In the rows, zero is written as 128.
One turn sends every row of this set to another row. A few are shown first. Where does it send the rows asked after them?
q868: [131 150  56 140 137 115 145 122 106 134 117 122  75 137 134 147 133 121
 126 122 124]
q580: [110 130 133 149 117 137 108  66 103  98  74 139 153 144 128 134 139 141
 121 121 148]
q500: [125 153 114 139 136  95 141 106 161 120  98 125 146 124  98 136 139 121
 191 116 148]
q838: [114 130 132 142 121 147 116  59 107 106  68 136 144 140 128 134 140 147
 121 116 144]
q136: [132  90  86 114 123 145 138 134 122 153 142 122 128 136 150 142 112 149
 122 137  88]
q921: [143 109 153 102 160 146 136 113 142 130 162 144 105 134 117 117  87 152
 147 120 104]
q994: [110 179  83 132 138 131 136 128 123 152 129 106  87 105 135 161 124 151
 115 105 131]
q676: [117 137 133 125 115 113 137 114 133 100  61 110 121  99  89 108 122 153
 110 131 147]
q455: [127 148 155 142 123 137 144 141 153 112  62 129 138 130 126 137 175 117
 124 119 141]
q78: [121 145 120 133 124 140 104 126 163 126 177 123 115 150 160  96 108 120
 132 134 112]
q84: [131 122 166 120 159 139 131 125 150 118 180 150 121 142 128 119 103 130
 151 117 112]
q696: [123 100 152 126 156 130 139 142 132 121 176 156 141 138 128 141 110 129
 147 121 111]
q469: [106 170  78 135 126 108 112 144 108 130 137 116 102 105 121 164 110 143
 111 121 134]
q251: [126 121  72 131 106 116  95  87 133 111 155 144  89 133 131 120 113 136
 133 118 129]
q772: [151 135 134 104 115 144 108  94 140 113 189 120 115 144 120 115 122 116
 138 141 110]
q847: [109 129 205 140 119 118 130 140 114 134 127 146 114 130 100 136 117 132
 112 136 145]
q190: [117 140 139 144 116 143 100  69 112  95  72 143 146 152 129 133 145 135
 125 122 145]
q879: [110 152 179 129 134 139 142 125 128 160 103 126 159 119 114  91 116 132
 115 109 103]
q878: [131 127 138 127 109 116 123 148 125  98  52 134 135 122  96 142 143 129
 116 142 134]
q193: [141  93 111 115 126 145 149 102 117 136 180 119 143 130 133 152 141 131
 130 129 105]
q7: [124 141 211 130 124 138 133 131 124 143 117 144  96 137 107 135 124 139
 117 131 134]
q600: [164 109 121  91 119 159 130  92 125 133 165 116 110 140 124 139 126 134
 138 136  91]
q471: [120 140 139 142 119 153 109  60 114 102  66 137 138 149 131 131 144 141
 126 116 144]
q59: [128 116 124 126 120 128 129 102 132 115 203 121 146 135 131 130 132 113
 134 132 125]
q479: [132 144 138 110 141 139 117 104 125 165  54 110 148 130 110 115 141 138
 100 140 131]
q609: [117 120  74 148 118 126 125  82 141 128 162 138 101 133 153 122 137 134
 135  99 138]
q807: [118 124 199 128 129 141 155 122 116 157 112 134  99 125 108 140 122 153
 112 123 135]
q443: [121 153  59 152 138 105 136 126 108 124 131 122  90 140 138 144 135 110
 127 123 135]
q294: [109 110 101 146 123 129 126 147 136 136 175 128 152 142 166 131 126 121
 125 133 110]
q940: [111 156 145 136 138 116 106 117 133 147  80 118 173 133 116 107 147 112
 101 144 154]
q828: [128 171  68 149 137 108 125 126 120 120 131 126  75 146 135 135 134 103
 128 125 136]
q277: [118 147 185 130 128 140 133 142 124 159  97 138 166 131 116 110 130 120
 114 115  95]
q536: [148 140 108 118 130 106 138 104 150 126  73 127 131 125  86 147 130 133
 191 125 128]
q990: [113 156 148 138 129 133 156 106 159 115  69 110 122 108 119 105 151 143
 121 107 156]
q698: [127 193 100 132 134 142 118 142 134 146 123 119  80 127 142 168 139 134
 125 109 121]
q118: [139 166  67 136 138 118 131 117 116 129 119 120  62 145 133 136 129 114
 131 123 121]
q351: [110 143 172 119 127 129 131 128 115 154  99 127 155 112  95  92  98 138
 109 119 101]
q534: [136  86 141 109 156 136 144 131 122 132 159 151 128 132 117 142  95 149
 142 125 100]
q184: [148 111  73 124 102 131  92 105 127 119 136 155  89 150 139 147 133 128
 140 125 109]
q864: [114 132 131 129 142 122 124 116 117 160  63 113 174 125 114 122 145 127
  99 141 144]
q367: [130 166 150 119 138 132  97 106 139 149  68 112 144 138 112  99 138 118
 103 145 144]
q355: [103 115 191 139 125 119 151 129 105 147 123 136 118 116 102 142 116 150
 107 127 145]
q93: [121 137 174 121 122 128 124 144 108 151  93 140 163 126  99 110 109 126
 110 127  93]
q520: [122 186  95 135 122 119  95 156 120 125 132 126  93 126 128 172 127 122
 121 126 124]
q970: [137 114  77 142 116 142 121 101 135 138 143 152 101 147 162 155 157 126
 142 103 117]
q48: [139 156 116 128 132 100 130 100 160 116  88 123 129 124  88 126 125 129
 194 123 140]
q314: [136 135 108 133 134 102 149 112 149 130  84 128 149 123  99 155 144 127
 189 117 135]
q622: [142 128 106 101 122 157 112 115 148 142 145 115  93 142 143 106  95 149
 130 140  88]

q580 moves to q190
q536 moves to q314
q772 moves to q600
Now find these:
q355 moves to q847
q828 moves to q118
q921 moves to q534
q622 moves to q136
q479 moves to q864
q994 moves to q469
q990 moves to q676
q879 moves to q351
q609 moves to q251

One turn sends every row of this set to another row. A few are shown first. Where does it send the rows asked after them?
q265: [145 132 118 130 127 103 133 130 149 151 142 121 138 148 124 152 138 121
  87 105 146 143 184 149 152  89 112  95 160 157 117 117  96 118 132 107
 163 181 131 141 163 135 172 109  81]
q836: [179 138 116 153 137 102 134 142 116 119 124 113 135 151 160 127 122 116
 119 114 138 146 144 125 158 104 124 115 142 141 123 110 120 127 110  97
 155 143 131 131  86 122 174 106  49]
q127: [144 133 118  76 103 133 100 152 152 152 124 161 102 119 157 115 142 123
 100 181  93 182 184 104 111 115 117 103 172 189 159 124 114 143 160 119
 114 128 145  59 120 138 112 103  98]
q577: [170 139 130 100  91 161 146 102 157 147 164 144 105 171 166 133 142  62
 110 143 129 105 140 123 170 108 101 124 127 160 113 164 131 127 106 133
 111  94 152 135 135 130 178 125  99]
q966: [197 160 128 112  98 153 127 138 149 148 167 132 124 154 154 161 152  74
 120 142 102  89 143 143 177  85 108 126 129 174 111 146 134 128 116 142
  71 147 118 112 135 141 161 132 107]
q208: [153 139 104  88 105 137 103 149 161 154 128 161 118 108 165 113 138 138
 105 162  90 165 200  89 113 119 108 116 153 183 160 131 102 142 158 120
 110 148 136  40 116 132 114  93  99]
q884: [164 123  93 112  97  90  94 158 145 122 150 133 124 133 160 126 176  90
  96 152 145 114 185 117 137 127 133 120  94 145 128 155 153 103 146 158
 147 164 121 150 149 124 181 149  75]
q431: [180 138  43  75  90 136 134 104 150 150 131 175 102 141 115 136 128 129
 130 124 111 161 164 120 141 109 101 142 187 172 145 155 138 111 156  96
 112 151 136  82  75 170 129  90 138]
q372: [143 146 107 144  96 115 129 139 136 128 110 138 111 153 143 107 158  83
 137 136 138 139 159 135 142  90 143 175 149 131 151 159 137 162 109 145
 126 183 124 169 103 152 122 106  72]
q498: [137 134 101  72  94 133 114 136 148 149 124 149 113 125 159  99 134 128
 122 147 104 178 182  87 105 120 115  79 162 194 142 121 124 147 156 106
 114 133 150  50 113 132 117 118 105]
q439: [190 156 128 116  95 108 101 131 181 144 141 122 101 118 109 146 161 112
 108 133 149 137 175 151 118 113 139 149 138 131 124 162 138 148 116 148
 117 172 136 181 153 156 133 104  81]
q465: [171 125 111 103  90 138  90  98 122 149 120 137  92 122 131 134 135 140
 142 137 130 147 148  93 128 122 115 101 170 135 100 135 140 120 205 149
 145 123 135  42 146 153 139  95  90]
q199: [181 169  97 130  84 138  98 103 153 160 133 149 114 149 170 104 160 128
 103 145 151 132 186 142 122 121 126 169 100 151 141 142 118 166 116 155
 135 152 155 169 108 125 133 106  82]
q669: [165 153  74 126  99 105  97 136 132 124 148 156 120 136 167 135 186  82
  95 139 141 129 178 125 135 114 116 129  83 167 144 163 153 104 102 105
 131 183 131 131 108 112 165 146  65]
q891: [175 116 106 125 120 110 122 124 143 165 117 124 129 143 173 135 123 147
 122  98 158 116 188 153 154 133 118 132 107 200  99 112 117 132 136 108
 145 162 137 135 110 146 185 120  85]
q373: [163 159 121  73 100 127 146 124 145 138 139 146 126 178 175 129 153  64
 130 158 104  92 166 156 174  90 108 136 144 144 124 147 121 143 147 123
  97 120 111 129 148 124 172 142  75]
q422: [165 134 109  80 102 121 101  98 141 135 111 156  79  98 132 139 127 144
 122 141 126 141 152  96 141 128 112 132 178 122 115 163 134 128 194 147
 150 117 129  52 142 156 149  92  67]
q818: [168 128  56  91  95 131 145 105 159 147 131 169 112 121 111 125 119 117
 129 111 115 159 159  90 148 108 100 152 176 165 143 164 143 106 159 111
 131 147 134  71  70 164 131  89 135]
q933: [177 127 107  94  98 143  89 104 125 140 111 153  72 121 136 138 132 146
 136 151 130 142 138 100 147 128 124 133 189 124 117 151 137 120 193 156
 147 113 135  59 131 164 154  87  89]
q939: [156 125  67 138 106 123 116 134 137 119 151 135 111 162 157 144 175  86
 119 129 149 116 168 109 144 121 119 128 113 117 140 186 154  94 128 124
 135 191 124 151 135 121 190 111  80]
q979: [174 142  46  80  86 123 139 101 146 142 131 153 121 141 110 123 138 134
 154 107 119 163 153 116 134 110 104 126 183 153 127 150 136 102 164  88
 119 141 123  59  90 158 131 103 130]

q372 moves to q439
q465 moves to q498
q127 moves to q431
Now find these:
q208 moves to q818
q373 moves to q966
q265 moves to q891
q669 moves to q939

One turn sends every row of this set to another row. A few are shown first. Where does it send the rows asked after them?
q393: [141  91 120  64 115  53 119 161 131 164 137 161 178 119 155 142  70 123
 119 115  85 149 120 104 135 105 149 166 216  98 141 137 142 130 105  92
 119 140 103]
q203: [ 94  98 120 142 131  87 158 132 157 121  92 177 127  81 104 134  78 115
 170 129  67  84 156 111 105  89 158 150 161 144 152 132 151  95 105 141
  64 147 113]
q791: [132 100 140 121 110  88  87 176 155 162  92 139 193  90 131 127  71 164
 107 127  46 118 136 121 139 113 135 165 118 139 186 120 139 139  66 142
  86 167 108]
q81: [133  65 136 136 170  82 151 183 149 107 105 144 193  52 145 105  50 174
 130 121 105 123 119 111  81 113 157 170 183 135 143 100 132 130 101 132
  86 151 147]
q893: [152  92 159  83 132  51 113 188 141 168 130 151 134  89 149 113  84 142
  83 145 112  99 149 109 139 116 165 156 171 121 101  60 157 139 103 164
  92 155 110]
q817: [134 106 134 134 112  85  97 167 151 155  79 125 185 104 143 125  71 151
 108 132  60 108 141 117 135 117 151 162 121 149 187 140 155 139  62 142
  90 173 107]
q85: [ 98  95 112 136 149  63 133 162 170 152 121  92 153 129 126 154  61  84
 121  98 114 117 183 125 147 109 139 178 190 120 145 122 164 122 124 170
 115 146 128]
q333: [126  97 131  66 123  44 119 159 129 161 140 164 182 110 156 161  60 144
 121 118  91 158 122 101 147 102 165 177 206 120 134 149 137 131 105  92
 120 141 104]
q628: [147  60 133 143 163  88 139 194 153 111 105 139 197  54 143 104  52 172
 129 111 101 118 118 117 100 119 140 166 178 127 148  90 130 125 105 133
  92 150 160]
q380: [ 96  98 117 106 196 122 144 174 156  98 145 154 141  78 127 139  61  93
 106 128  88 157 143 138 124  99 170 150 158 124 155 103 138  85 138 120
 114 175 147]
q548: [126  88 132  68 113  54 127 162 130 160 138 161 188 116 163 142  59 124
 105 126  85 152 130 110 135 101 166 176 201 107 134 165 145 130  98  96
 118 140 108]
q603: [144 110 140  93 127  94 173 169 140  83 121 183 200  86 116 147  87 147
 111 140 105 110 150 114  98 115 149 180 130 117 114 134 143  99  96 113
  80 135 145]
q511: [113  79 151 128 101  43 146 200 174 149 141 135 156  98 101 153  59 160
 121 135 116 158 139  76 145  94 148 169 102 125 127 144 139  94 110 167
  87 140 111]
q34: [112 100 106 132 144  70 128 158 154 152 124  94 152 129 120 156  60  89
 121 100 104  93 190 113 152  94 136 170 187 132 167 116 160 124 126 175
 106 147 120]
q244: [150  88 148  93 124  49 121 192 139 176 136 135 124  96 140 113  89 141
  83 143 123 110 132 117 129 114 173 165 174 124 100  64 172 132 122 161
 105 146 112]
q897: [144  97 115  93 146  98 116 147  90 107 106 170 144  54 136 142 102 152
 123 150 116 113 152  94 122 113 183 145 148 129 107 130 106  93 137 168
 104 158 121]
q316: [150  86 152  97 127  66 122 194 152 170 132 145 129  99 152  95  77 143
  69 150 127 119 143 116 131 119 158 158 172 136 104  66 160 136 111 165
  91 149 116]
q23: [129 104 145 131 128  88  97 178 162 169 103 117 190  89 139 120  62 160
 111 136  57  98 136 112 137 121 149 165 119 148 191 127 156 139  75 145
  89 173 116]
q543: [113  89 163 118  94  41 163 209 167 154 150 144 163  96 107 150  56 163
 127 139 110 139 142  79 143  91 145 175 105 118 131 136 134  99 112 144
  93 128 109]
q150: [ 85  86  88  94 161 115 124 141 149 125 108 165 140  97 125 152  70 153
 109 134 105 130 116  89 110  75 176 156 201 156 129 118 107  87 131 138
 110 164 138]
q301: [105 145 138 148 119  90  94 156 132 147 109 135 132 108  96 141  79 176
 113 100 125 154 162 112 132  95 137 169 141 153 123 114 168 122 134 115
 148 158 101]
q513: [105  92 119 108 187 127 132 174 166 100 146 147 148  82 121 141  72  92
  97 125  77 149 134 139 135 103 166 158 163 111 158 101 148  82 123 107
 118 174 156]
q604: [173 116 105 116 164  46  99 165 149 158 128 171 164  88 118 155  62 118
 110 116  81 143 153 139 163  81 149 113 124 118 115 120 127  95  99 142
 133 170 102]
q358: [176 125 100 116 185  50 105 167 152 155 141 148 162  92 116 159  71 128
 103 106  88 136 157 138 162  82 150 126 134 121 121 104 131  92  94 131
 133 174 107]
q39: [115  95 152 122  98  54 162 204 175 158 142 147 156  92  96 157  66 177
 117 132 113 147 146  90 153  87 160 184 103 119 130 132 150 103 108 155
  92 149 102]
q365: [111  97 120 147 117  93 151 135 155 128  86 174 122  89 106 138  83 126
 164 120  74  70 155 120 117  79 162 146 169 152 146 123 169  91 109 145
  72 148 117]
q391: [108  94 134 133 138 118 132 169 116 113 107 153 138  40 115  98  62 111
 141 105  72 116 163 150 104  99 169 158 148 148 155 126 121 112 145 104
 123 129 116]
q656: [109 108 107 127 133  74 145 170 161 162 120  90 150 138 124 152  66  98
 131 107 122 100 170 117 143 110 137 179 182 126 155 113 176 122 139 172
 112 145 125]
q300: [173 121 102 119 159  50 103 152 149 145 133 169 172  93 117 157  74 133
 105  98  72 152 161 135 169  79 142 129 128 106 135 111 131 101  94 135
 143 171 112]
q844: [104  74 157 141 145  65 145 149 149 103 109 143 130  72 149 144  76 151
 179 148  90 155 111  98 137 123 148 144 171 116 160 102 172  92 132 159
  85 162 151]
q840: [111 144 140 128 121  85  97 153 130 136 112 127 119 112 106 132  78 160
 108 102 126 149 165  98 129 106 132 167 150 150 131 120 155 119 138  87
 156 148  99]
q554: [123  91 142 137 126 118 128 175 114 114 111 159 140  38 105 114  62 115
 138  96  75 123 172 154 121  95 159 164 148 137 148 131 130 104 154 103
 125 124 116]
q285: [101 142 136 146 116  92  96 155 143 147 101 142 118 116 114 125  83 167
 114 109 130 158 159 100 136  99 147 156 153 158 118 119 155 121 122  97
 153 160  97]
q632: [104  75 158 144 155  63 155 148 147 101 102 152 125  56 149 133  72 151
 171 155  92 154 126  97 124 121 157 143 162 125 161  92 150  95 129 166
  78 161 137]
q387: [117  98 159  97 115  45 141 162 118 138 123 135 153 123 154 114  51 131
 135 101  67 163 137 122 146 105 105 128 133 172 177  98 162  99 146 142
  99 133 128]
q424: [125  82 148  94 111  40 136 176 113 140 122 136 159 132 166 112  66 116
 133  94  64 149 136 126 138 122 107 131 132 147 179  94 154 100 140 144
 105 129 136]
q173: [150  90 121  85 136  96 108 158  96 115 108 164 143  55 132 163 102 150
 127 149 113 105 153 107 138 114 183 154 149 125 104 130 124  92 140 182
  99 161 128]
q110: [148 107 127  91 150  85 176 163 140  82 128 179 197  73 120 142  78 132
 122 151 112 113 144 110  89 118 157 171 133 116 116 137 135 103 101 122
  77 137 139]
q652: [ 99  74  84  90 142 110 120 158 148 132 112 165 134 101 136 148  73 164
 116 124 108 132  97  94 124  77 170 153 205 159 130 110 114  81 136 127
 114 158 145]
q405: [134  93 149 104 120  42 141 172 110 139 112 143 153 125 161 110  49 113
 127  96  79 161 147 143 134 119  98 129 135 169 168 103 154 101 144 136
  96 127 124]

q656 moves to q301
q387 moves to q34
q380 moves to q150
Now find these:
q554 moves to q513
q405 moves to q85

